In the rows, 128 means zero.
One turn moves every row onto another: examples first, then more rows asked:
j_391: [148 136 150 169 107 129 145 107 134 130 122  83 104 143]
j_350: [126 123 135 126 117 139 150 128 139 118 126  85  81 141]
j_769: [123 138 137 137 124 119 152 121 155 179 138 116 111 146]
j_478: [152 144 143 176 109 114 143 118 145 139 127 102 108 137]
j_508: [127 153 132 143 125 108 144 123 155 174 137 110 101 138]
j_778: [121 145 131 152 119 119 150 119 157 178 126 118 108 154]
j_316: [134 139 153 172 119 117 142 114 124 129 125 100 118 149]
j_735: [122 132 134 146 138 137 134 100 136 121 110 130 105 172]
j_77: [127 143 134 135 128 120 133 129 154 175 143 112  99 139]
j_79: [126 130 130 146 133 114 146 121 153 181 138 117  98 150]
j_495: [130 132 117 127 114 131 141 117 149 117 127  87  73 135]
j_140: [125 122 115 137 112 135 150 122 133 133 134  83  80 127]
j_565: [122 146 139 150 132 127 121 100 143 120 120 126 103 173]
j_385: [124 144 116 142 127 126 149 119 141 174 149 118 106 143]
j_789: [122 134 121 124 109 138 139 130 149 119 131  93  79 139]
j_2: [127 122 121 128 116 132 148 121 137 125 124  94  73 125]
j_137: [138 151 138 147 127 108 144 125 157 175 127 114 104 153]
j_957: [133 135 126 140 147 132 126  93 129 139 113 128 101 168]
j_979: [134 129 128 146 142 124 143 105 132 128 106 135 105 169]
j_243: [122 138 128 145 137 126 134  90 138 132 112 119 100 180]
j_827: [128 114 125 121 120 138 145 115 146 127 132  89  83 127]
j_784: [138 124 124 128 118 129 148 118 130 133 129  72  85 132]
j_669: [135 128 115 137 114 139 142 106 131 124 134  83  83 128]
j_141: [151 143 147 170 110 133 145 106 137 132 122  85  98 146]
j_148: [137 125 121 128 115 124 143 115 141 120 126  76  78 141]
j_894: [139 139 150 173 116 117 139 109 125 128 121 106 117 143]
j_192: [122 133 136 142 141 130 131  97 143 125 106 131  92 166]
j_952: [127 139 126 149 111 105 147 122 152 176 126 108 109 149]
j_588: [120 144 123 141 123 111 147 118 150 173 145 113 109 139]
j_152: [125 132 128 149 131 139 127 101 142 112 117 128 100 169]
j_803: [131 143 131 143 142 126 130  90 134 126 115 123 113 170]
j_157: [126 140 127 151 125 117 150 126 152 179 132 121 102 142]
j_771: [131 117 120 132 115 143 147 122 142 126 131  84  76 136]
j_400: [138 144 131 146 130 127 154 126 153 175 144 116  97 141]
j_371: [134 119 124 119 117 130 135 121 140 125 113  86  79 141]
j_80: [153 140 137 172 108 112 141 120 143 135 126 105 112 133]
j_503: [125 135 118 141 131 128 138 101 133 132 104 123  97 182]
j_347: [132 129 131 146 142 133 131  97 139 125 117 128  92 177]
j_628: [136 142 136 142 143 130 126 101 133 112 117 124 105 163]

j_77 goes to j_371
j_391 goes to j_894
j_827 goes to j_192
Now find these:
j_495 goes to j_243
j_784 goes to j_628
j_350 goes to j_979
j_565 goes to j_952
j_141 goes to j_316
j_778 goes to j_140
j_385 goes to j_789
j_803 goes to j_508
j_769 goes to j_2
j_157 goes to j_771

